In the rows, zero is written as 128.
These are runs of 7 systems, one row a step. Runs of the same system follow the same rule from any start.
run 1, V (9 x 26):
[[155 157  80 117 140 177 130 124 152 127 118 139 153 134 130 127  71 115
  136 104 149 136 133 100 176 118]
 [168 138 106 102 119 137 133 109 137 112  84 190 144 130 142  86 165 117
  118 155 128 118 135 102 147 118]
 [158 114 127 110 116 126 105 139 112  98 134 151 157 135 122 114  98 118
  147 127  92 136 106  67  95 119]
 [144 119 108 124 146 121  99 124 125 115 119 115 203  97 149 102 113 148
  141  99 121 119 169 115 136 126]
 [142  88 133 148 105 119 113 115 103 136 125 154 154  90 142 111 194 138
  126 133  95 115 135 127 102 126]
 [117 118 167 144 130 106 122 132  96 144 189  94 157 107 120 131 130 131
  136 112 113 120 123  96  93 142]
 [108 112 166 139 156 121 131 154 116 158 139  98 155  97 138 130 146 135
  115 116 148 106 174 174 128 128]
 [116 118 145 163 113 147 153 148 128 173 149 126 101 118 115 155 163 117
   99 137 126 107 101 165 101 115]
 [120 182 154 129 148 126 156 147 155 145 161  87 105 151 105 141 108 121
  100 141 170 106 115 128 122 140]]
run 2, G:
[[114 139  75 118 122  76 136 100 160 100  82 145 178 140 151  69 162 161
  103 155 108 128 117 149 119 114]
 [148  90 130 152  87  91  62 131 131  80 118 126 105 104 126 165 161 180
  164 152 108 146 137 126  83 160]
 [ 96 101 109 154 149 106  97  91  91 113 145  59 158  86 147 116  95 152
  152  51  96 127 169 146 135 142]
 [ 64 116 147 130 130  84 172 109 105 134 136 134 145  91 134 115 230 151
  129 128 139 125 139 195 142  92]
 [118 137 195 156 107 126 125 137 108 134 209 100  72  94  85 208 168 142
  170 123 168 136 123 113 116 147]
 [103 156 179 116 196 161 160 140  98 166 167  68 120 121 121 128  68  83
  116  71 173  96 178 143 172 127]
 [107 149 154 110 135 167 218 167 138 178 123 179  90 157 103 131 165  70
   77 163 159 108  83 173 138  64]
 [185 196 129 129 109 177 134 154 189 136 157 137  64 183  82 176  75 104
  115 171 175 132  71  56 123 157]
 [180 140 101  84 181 171 106 147 153 125  42 128 118 191 159  73   4  76
   82 132 124 111 162 117 153 151]]
run 3, J, 9 rows:
[[119 139 113 120 141 122 140  80 109 115 120 116  99 148 135  89  99 104
  113 107 102 120 117 111 139 137]
 [129 149 119  95 127 115 144 149 151  96 118 156 154 143 114 123 131 135
  140 148 144 143 110 117 131  92]
 [172 104 121 144 112 159  85 142 132 127 122 142 136 106 134 151 120 134
  148 124 121 133 146 108 123 144]
 [121 123 110 129 141 120 129  84 103 115 118 112 129 115 140  86 125 120
  116  91 101 107 142 128 135 125]
 [116 136 133 111 117  96 146 137 131  98 136 148 148 123 107 126 167 143
  144 140 130 135 102 123 110  90]
 [152 110 151 146 122 145  95 153 120 128 154 115 134  97 118 166 122 136
  156 113 136 126 153 112 117 140]
 [114 120 138 136 148 134 143 102  99 141 124 110 113 108 134 102 139 105
  105  96 118  95 151 155 137 119]
 [116 151 142 122 114 111 164 138 138 121 147 142 111 140  98 134 163 125
  120 151 137 123  81 127 106 100]
 [159 140 159 132 138 149 103 161 141 132 146 106 109 125 115 167  98 128
  139 133 161 123 151 113 126 157]]
run 4, A (9 x 26):
[[ 87  94  92 138 127 113 132 135 133 153 122 138 212 113 161 121 142 162
  139 126 112 168 131 167 142 112]
 [137  98 136 169  91 139 113 111 117 177 162 150 144  92 144 154 194 150
  143 146 119 144 129 113 127 164]
 [ 98 112 191 125 159 106 131 116  80 172 178  94 159 116 151 110 127 121
  131 115 124 129 161 105 136 171]
 [ 82 111 178 114 145 117 173 179 109 169 158 136 177 116 123 137 162 121
  125 136 144 133 125 167 123  80]
 [155 148 175 142 115 167 144 178 145 180 180 141 121 126 101 178 146 112
  121 163 170 119 108 102 114 135]
 [137 164 184  98 173 133 151 158 140 162 128 110 117 178 136 104  82  86
   80 163 163 103 146 114 132 162]
 [114 120 118 100 137 139 166 189 154 144  90 164 124 187 126 120  88  93
   90 170 118 142  78 165 107  83]
 [181 148  71 140  95 159 104 153 199 135 107 156 129 178 128 152  76 137
  114 179 126 157  79  92 113 153]
 [151 118  80 124 139 113  87  96 156 128  53 132 133 174 191  72  83 139
   92 164  98 140 155 129 139 199]]
run 5, U (9 x 26):
[[ 97 155 129 113 138  88 140 106 134 108 140 110 132 137 126 124 133 153
  143 131 147 149 127 126 147 136]
 [127 100 146 115 130 141 118 145 121 129 107 149 110 125 137 151 133 130
  152 136 140 155 155 148 151 133]
 [105 120 102 150 123 149 142 108 121 161 151 122 131 125 134 142 113 127
  133 108 115 153 109 131 151 133]
 [115 152 148 104 139 111 154 113 123 130 142 140 153 127 128 108 159 129
  134 138 150 133 133 108 153 126]
 [140 106 158 117 131 154 123 158 112 141 132 149 118 132 128 152 114 107
  142 136 130 144 135 117 130 130]
 [123 137 102 137 139 149 141 121 130 154 140 118 158 130 135 114  95 116
  114 107 121 124 117 120 139 123]
 [146 150 139 106 127 119 146 128 136 122 118 160 141 138 126 102 162 121
  115 158 140 113 121 108 128 119]
 [153 114 139 125 124 140 103 153 126 118 128 130 115 141 124 145  90 118
  136 134 115 137 122 105 104 142]
 [127 130  89 131 140 124 123 116 139 122 108 111 158 129 144  97 100 132
  108 107 111 116 131 138 127 123]]
run 6, A, 9 rows:
[[ 99 148 127 142 100 131 142 107 151 149 160 135  58 162 119 187 134 143
  153 163 154 193  85 118 161 175]
 [108 124 155  93 162 134 121 123 122 140 109 123  93 165 156 139  78 125
  154 138 156 181 171 131 194 183]
 [ 87 107  93 116 133 168 173 125 122 165 102 172 126 141 146 133 118 106
  133 118 124 171 114 169 190  94]
 [149 146 104 123  92 157 138 101 144 141 149 187 136 138 127 148 149 132
  163 154 138 177  92  62 169 146]
 [153 110 155  90 156 133 104 114 101 133 103 152 153 133 168  90 111 112
  144 135 128 142 190  86 171 172]
 [108  89 104 121 135 154 161 130  95 159 116 167 186 110 145  96 133 101
  121  99  90 131 118 146 142  70]
 [163 148 120 139  89 132 128 125 143 133 176 165 186 105 114 138 179 145
  147 148 133 131  96  58 114 123]
 [169 112 194 112 158 115  91 139 101 133 122 115 150 113 153  93 133 115
  116 139 130  90 199  98 114 175]
 [ 94 100 130 134 150 133 170 159 100 158 135 119 171 116 125 101 120  97
   91  95  93  97 107 176  95  60]]
run 7, G:
[[ 99 112 169 146 141 149 159 202 125 164 153 110 120 109 100 176 132 113
  110 121 153 109 123 196 101  78]
 [129 192 129 159 134 162 168 137 170 180 173  94  93 145 100 157 116 114
   82 139 179  99  96 131 133 144]
 [136 156 162  98 167 136 144 160 152 148  99 115  70 198 135 118  66  89
   79 172 158 119 131 140 131 161]
 [132 118  71 120 120 167 138 168 167 129  78 153  95 188 124 141  51 102
  104 148 105 156  69 158 117  97]
 [169 163  29 139 102 145 106  97 204 114  73 152 125 171 152 119  98 155
  111 167 128 153 102 111 154 168]
 [149  76  91 119 114 105  62  91 121  92  49 150 107 152 185  95 104 150
  139 155  70 168 152 122 128 192]
 [ 88  62  55 139  99  89  96  84 102  87 105 145 178 109 159 113 130 173
  185  94  48 195 116 138 132 116]
 [106 110 111 151  96  82  97  72 116 107 146 137 192  60 156 139 228 210
  192 117 137 162 173 129 161 151]
 [ 90  65 214 149 133  99 103 102  34 148 191  97 133  54 143 149 193 143
  185  83 117 135 196 128 134 163]]
run 8, V, 9 rows:
[[104 102  95 160 103 123 130 138 132 121 134 121 124 116 115 154 131 145
  130 112  96 139  87 166  93  96]
 [132 169 131 142 125 111 115 104 149 117 158  94 114 119 121 147 141 160
  139 133 163 126 139 110 139 170]
 [111  94 159 117 146 119 122 126  98 130  96 124  79 139 147 118 124 111
  120 133 113 132 159 163 129 148]
 [ 88 125  95 143 116 134 157 122 122 133 153 123 125 125 109 146 116 128
  138  99 111 149  80 145 127  89]
 [142 169 145 122 127 127 124 122 152 116 143 128 115 121 117 154 155 150
  147 147 186 133 148 109 159 151]
 [136  95 150 118 142 157 123 132  98 141  99 140  74 145 143 121 101  90
  118 127 107 130 143 138 135 145]
 [ 98 150  85 124 130 134 169 114 133 126 143 130 156 131 112 116 114 121
  127  99 123 135  85 130 141  77]
 [168 156 146 113 114 127 111 143 158  99 125 156 127 119 115 150 166 150
  149 164 177 129 147 102 137 137]
 [155  95 134 127 142 158 101 129 102 137 104 125  96 142 148 114  73  91
  116 114  91 122 142 116 121 155]]
run 9, W:
[[163  97 145 124  81 129  93 117 103  83 132 179  93 105 111 161 176 136
  190 141 112 158 121  79 118 130]
 [127 112 117 141 153 154 105  90  79 123 152  81 135  93 134 120  65 110
  153  40 103 118 165 103 154 136]
 [103  96 144 103 138 131 174 119  84 130  99 176 126 103 132  91 195  93
  117 116 113 109 139 171 144  63]
 [154 121 171 137  90 134 124 143  98 120 197 149 128  97  86 166 168 119
  169 126 118 128  88  59  85 113]
 [149 148 156 123 185 158 124 148 107 125 147  68 139 104 114 113  59  91
  111  62 148  65 178 124 131 115]
 [135 121 126 125 119 160 180 155 134 143  89 180  85 141 109 112 170  78
   76 152 119  91  90 179 108  62]
 [172 191 108 136  93 124 126 132 167  89 184 127 139 129  73 155 128 142
  143 138 147 116  63  49  86 112]
 [178 155 117 106 177 136  83 144 152  72  69  78 105 139 131 102  42 119
  103 102 151  77 188 141 126 138]
 [124  96  42 151  86 144 142 106 149 114  55 176  72 152 134 116 147 122
   97 144  69 139  67 190 114  90]]
run 10, J:
[[136 138 118 118 115  83 116 156 161  98 116 129 140 173 122 114 106 143
  108 176 105 137  80 113  65 133]
 [152 118 103 137 144 121  74 165 163 114 103  94 182 123 149 133  72 167
  130 128 136 132 171 142 117 153]
 [115  82  80 153 117 105 108 102 126 124  77 133 148 112 168  97 158 154
  109 125  82 128 139 184 116 128]
 [ 87 122 102 152  98  68 118 105 131 103 167 106 158 117 120 138 150 180
  155 124  99 163  85 125  94 128]
 [ 96 105 162 134 138 102 105 138 109 130 156  98 170  87 142 160 144 170
  176 107 155 155 184 147 148 145]
 [ 75  75 154 156 124 139 159 116  71 186 155 132 120  93 140 137 178 111
  126 102 100 134 127 176 135 111]
 [ 88 175 165 145 124 117 186 112 125 171 217 107 120 132  98 150 164 119
  121 132 158 126  81 106 131 130]
 [132 142 222 103 161 147 144 171 120 173 151 124  91 147 126 156 125 100
  124 164 189 129 168 122 155 168]
 [130 118 142 126 152 185 168 156 123 198 112 138  81 177 138 115  75  54
   63 140 111 110 101 150 131 127]]
run 11, H (9 x 26):
[[ 83 133 158 129 130  91 159  77  81 131 187 117 155  94 121 109 187 134
  151  96 119 129 125 103 142 120]
 [128 124 219 105 141 118 133 171  95 133 178 132 150  98 105 156 163 121
  163 132 168 120 159 100 122 115]
 [137 118 172 140 153 194 152 162  91 181 166 115 119  98 111 151 109  74
  116  86 143  90 147 134 137 102]
 [118 186 143 109 152 155 207 138 136 158 147 140 124 147  97 101 136  75
   78 128 160  83  93 128 138  76]
 [169 168 153  90 137 152 146 193 173 121 113 154  98 187  98 139  80  90
   97 181 163 114  95 102 105 110]
 [174 134  61 121 144 185 110 150 168 121  60 131 102 174 134 110  23  92
   88 124 111 116 115 138 128 121]
 [144 146  20 125 104 114 131  92 187  91  49 166 135 171 151  74 123 145
   89 159  91 135  81 142 125 117]
 [164 119  74 133  82  73  53 105 169  57  86 140 125 155 146 123 120 190
  150 180  87 172 104  92  86 183]
 [132  58  78 158 114  86  37  76  98  75  87  95 146  88 177 114 116 187
  174  86  61 153 185 141 123 178]]
run 12, H (9 x 26):
[[159 186 153 103 138  76 125  95 140  72 129 117 124 129 114  82 168 138
  114 150 153  81 141  83 112 143]
 [138  52 165 119 126 129  90 179  87 106  96 138  97 121 129 146 107 111
  146 127  86 134 142 154  78 112]
 [116 143  63 169 118 147 141 108 140 124 149  98 159  86 107 133 124 144
  124  65 119 105 102 151 124  74]
 [155 171 169 116 121  93 128 113 148  95 122 137  91 125 111 119 206 140
  117 173 173  92 143 117 118 145]
 [118  74 161 130 130 142 101 159  86 118 126 109  59 134 118 167  71 102
  149 103  95 147 124 146  98 130]
 [100 159  68 135 140 142 165 109 146 118 126 113 159 102 116 122 127 139
  125  75 151 115 123 170 165  65]
 [164 158 157 121  98 125 133 132 161 120 121 172  80 141 112 149 200 135
  124 197 169 124 118 110 125 148]
 [128 101 133 126 143 152  97 128  96 115 130  95  63 148 125 148  34  99
  149  86  98 150 127 114 127 154]
 [ 99 143  66 109 142 131 169 103 140 110  89 151 174 114 137  92 144 135
  126 101 137 128 132 171 175  63]]
run 13, U (9 x 26):
[[115  84 137 105 125 121 110 130  83  88 122 134  92 144 121 133  75 105
  165 103  77 164 107 107 108 118]
 [124 127  68 132 129 128 123 120 138  99 119 126 202  90 127 116 124 156
  149  81 123 129 135 141 141  76]
 [162 106 148 143  97 131 110 100 106 129 131 168 120  84 130 127 219 137
  145 142 122 117 145 103 124 142]
 [ 99  91 169 142 137 116 119 126  68 134 181  85 121 109 121 139  99 113
  148  82  90 130 128 113 100 133]
 [109 137 138 125 155 129 163 154 125 141 138 115 186  91 119 115 154 128
  112 101 155  89 151 170 131  69]
 [165 140 168 151 106 165 136 155 137 168 157 148  98 113 106 166 180 112
  115 162 160 101 122 116 112 137]
 [127 160 157 133 164 137 137 130 123 152 159  68 101 155 122 121  59  96
   95 110 137  97 132 110 122 160]
 [132 164 114 100 153 135 170 154 163 117  80 143 120 161 120  96 118 101
   78 149 153  94 118 168 131  81]
 [184 161  97 136  93 154 107 141 186 103 111 152  77 158 102 164 110 132
  127 169 146 134  90  95 112 143]]
run 14, W (9 x 26):
[[149 100 143 126  89 145 127 113 112 144 121 195  89 136 136 138 182 113
  140 174 106 156 104  97 131 149]
 [123 140 120 118 147 133 121 112 111 129 172 102 180 125 130 119  66 124
  157  85 117 147 129  67 148 141]
 [137 100 146 102 154 142 135 152 115 139  76 161 154 117 155  97 149 109
  108 136 134 109 178 166 145 104]
 [142 109 127 155  85 142 131 121 118 161 163 162 129 123 122 141 163 119
  127 149  92 138  74  90  94 136]
 [129 160 146 108 169 108 126 134 125 116 156  81 190 120 126  96  88 130
  125  99 144 103 155  95 128 129]
 [140  85 145 126 133 142 128 175 128 145  77 155 109 136 142 120 142 106
   92 160 116 108 141 182 100 112]
 [125 149  89 166  94 129 142 115 151 147 176 123 150 127 110 144 138 141
  122 132 111 133  62 102 102 125]
 [142 166 153 100 169  90 112 139 146  89 115  89 152 130 130 100 110 143
  118 131 166  96 177 124 127 142]
 [127  77 115 146 111 144 113 152 128 144  84 144  74 150 143 146 115 117
  105 152  91 142 108 180 100 133]]

Name the system that made each run.
run 15:
[[147 123 140 131 134 158 124 177 141 119 108 125 103 113 108 159 118 120
  123 123 153 106 142 168 115  96]
 [150 144  99 159 116 154 125 115 150 124 115 115  71 125 114 141 127 119
  101 120 129  97 115 148 119 132]]
  J
run 16:
[[144  97 140  93 126 141 112 175 135 146 108 180 157 173 154 135  87 115
  145 179 116 188 116  94 131 151]
 [152  97  73 140 115 165 103 145 143 163 116 157 205 131 162 124  86 134
  131 132  96 160 117 104 133 136]]
  G
run 17, 2 rows:
[[139 129 157 114 149 118 114 131 117 104 110 111  86 137 129 118 109 113
  119 129 130 111 152 131 117 146]
 [107 111  96 141 115 144 142 137 130 132 122 135 113 135 122 146 108 121
  127 114 106 148  92 156 121  98]]
  W
run 18 (2 x 26):
[[164 147  84 137 134 196 151 106 134 172 128 151 160 128 139  95 103  87
   97 100 120 100 119  93 162 120]
 [161 162 137  91 122 118 153 110 125 104 129 172 131 153 111  78 149  93
  110 155 118 102  90  58 111 111]]
  U
run 19, 2 rows:
[[118  73  97 150 132 112  75 175 144 122  94  93 161 127 156 149  69 166
  132 123  98 154 147 186  95 138]
 [ 99 114  84 167 104  92 129  95 154 153 114 128 162 118 162 112 192 178
  103 153 112 137 120 177 126 147]]
  U
run 20 (2 x 26):
[[121 101  91 135 124 110  94  76 109 108 104 113 104 151 161 100  80 132
  133 114  67 158 122 110 128 177]
 [ 96 106  91 115 120  75 116 103 125  91 109 142 200 111 153 100 159 177
  162 122 102 165 137 141 135 109]]
  H
run 21, 2 rows:
[[168 144 126 118 123 141 127 144 145 125 118 156 154 128 125 112 141 121
  114 150 136 107 123 100 116 119]
 [164 122 134 129 131 125  97 131 128 111 115 124 131 128 135 110 114 123
  117 133 112 106 143 105 101 149]]
  J
run 22, 2 rows:
[[126 103 186 113 138 118 138 156 107 150 127 156 165  98 138 120 197 128
  130 151 146 115 168 147 128 114]
 [128 118 163 155 115 146 134 151 104 160 198 111 129 106 100 165 128 114
  137 112 119 120  96 102  91 122]]
  G
run 23, 2 rows:
[[138 181 149 125 142 141 131 140 166 145 148  99  83 168 115 160  84 125
  118 156 182 135 128 107 150 180]
 [131 115 124 101 156 161 130 145 137 146  59 146  83 174 158 114  76  98
  103 149 133 140 151 166 162 146]]
  J
run 24, 2 rows:
[[ 86 142  79 136 160 141 159 110 152 155  91 101 122 153 153 109  86 124
   87 109 136 128 137 199 174 125]
 [109 126  94 136  75 118 148 103 145 121 127 179  86 155 120 153 172 143
  147 170 109 185  58 124 132 124]]
  A
run 25, 2 rows:
[[124 117  73 135 113 125 105 106 139  88 106 128 130 119 129 139 112 154
  160 101 114 156 126 139 144 115]
 [132 111 116 134 118 113 104  82 111  98 109 133 115  99 142 119 167 149
  152 112 117 135 160 132 148 143]]
  W
run 26 (2 x 26):
[[130 136 173 134 145 155 135 153 126 185 165 111 114 144 132 157  98 108
  121 144 156 138 135 111 145 171]
 [ 99 135 133 111 168 148 170 133 122 176 121 122 143 157 149 100  84  91
   96 121 135 129 135 149 164 123]]
  H
run 27, 2 rows:
[[109 146 103 147 124 123 147  75 142 155 115 124  93 144 149 110 158 133
   96 144 130 129 122 154 157 163]
 [ 98 128 141 109 125  96 134 134 134 115 136 130 106 171 129 145 106 138
  146 159 124 181  97 120 128 150]]
  J
run 28:
[[107 115 182  79 152  99 135 120  89 124 135 148 147 139 145 106 133 117
  159 140 134 159 159  95 160 145]
 [121  94 135 124 128 162 154 158 100 172 148 161 173 120 131 124 119  95
  125 118 101 136 105 118 122  91]]
  J
run 29 (2 x 26):
[[173 110  97 125 107 133  96 132 127  90 113 155 168 117 126 106 114 127
  135 119  84 118 109  84  89 105]
 [157 126 113 128 131 103  89 108 123  95 130 112 195  95 139  93 130 154
  142 105 111 109 159  89 112 137]]
  V
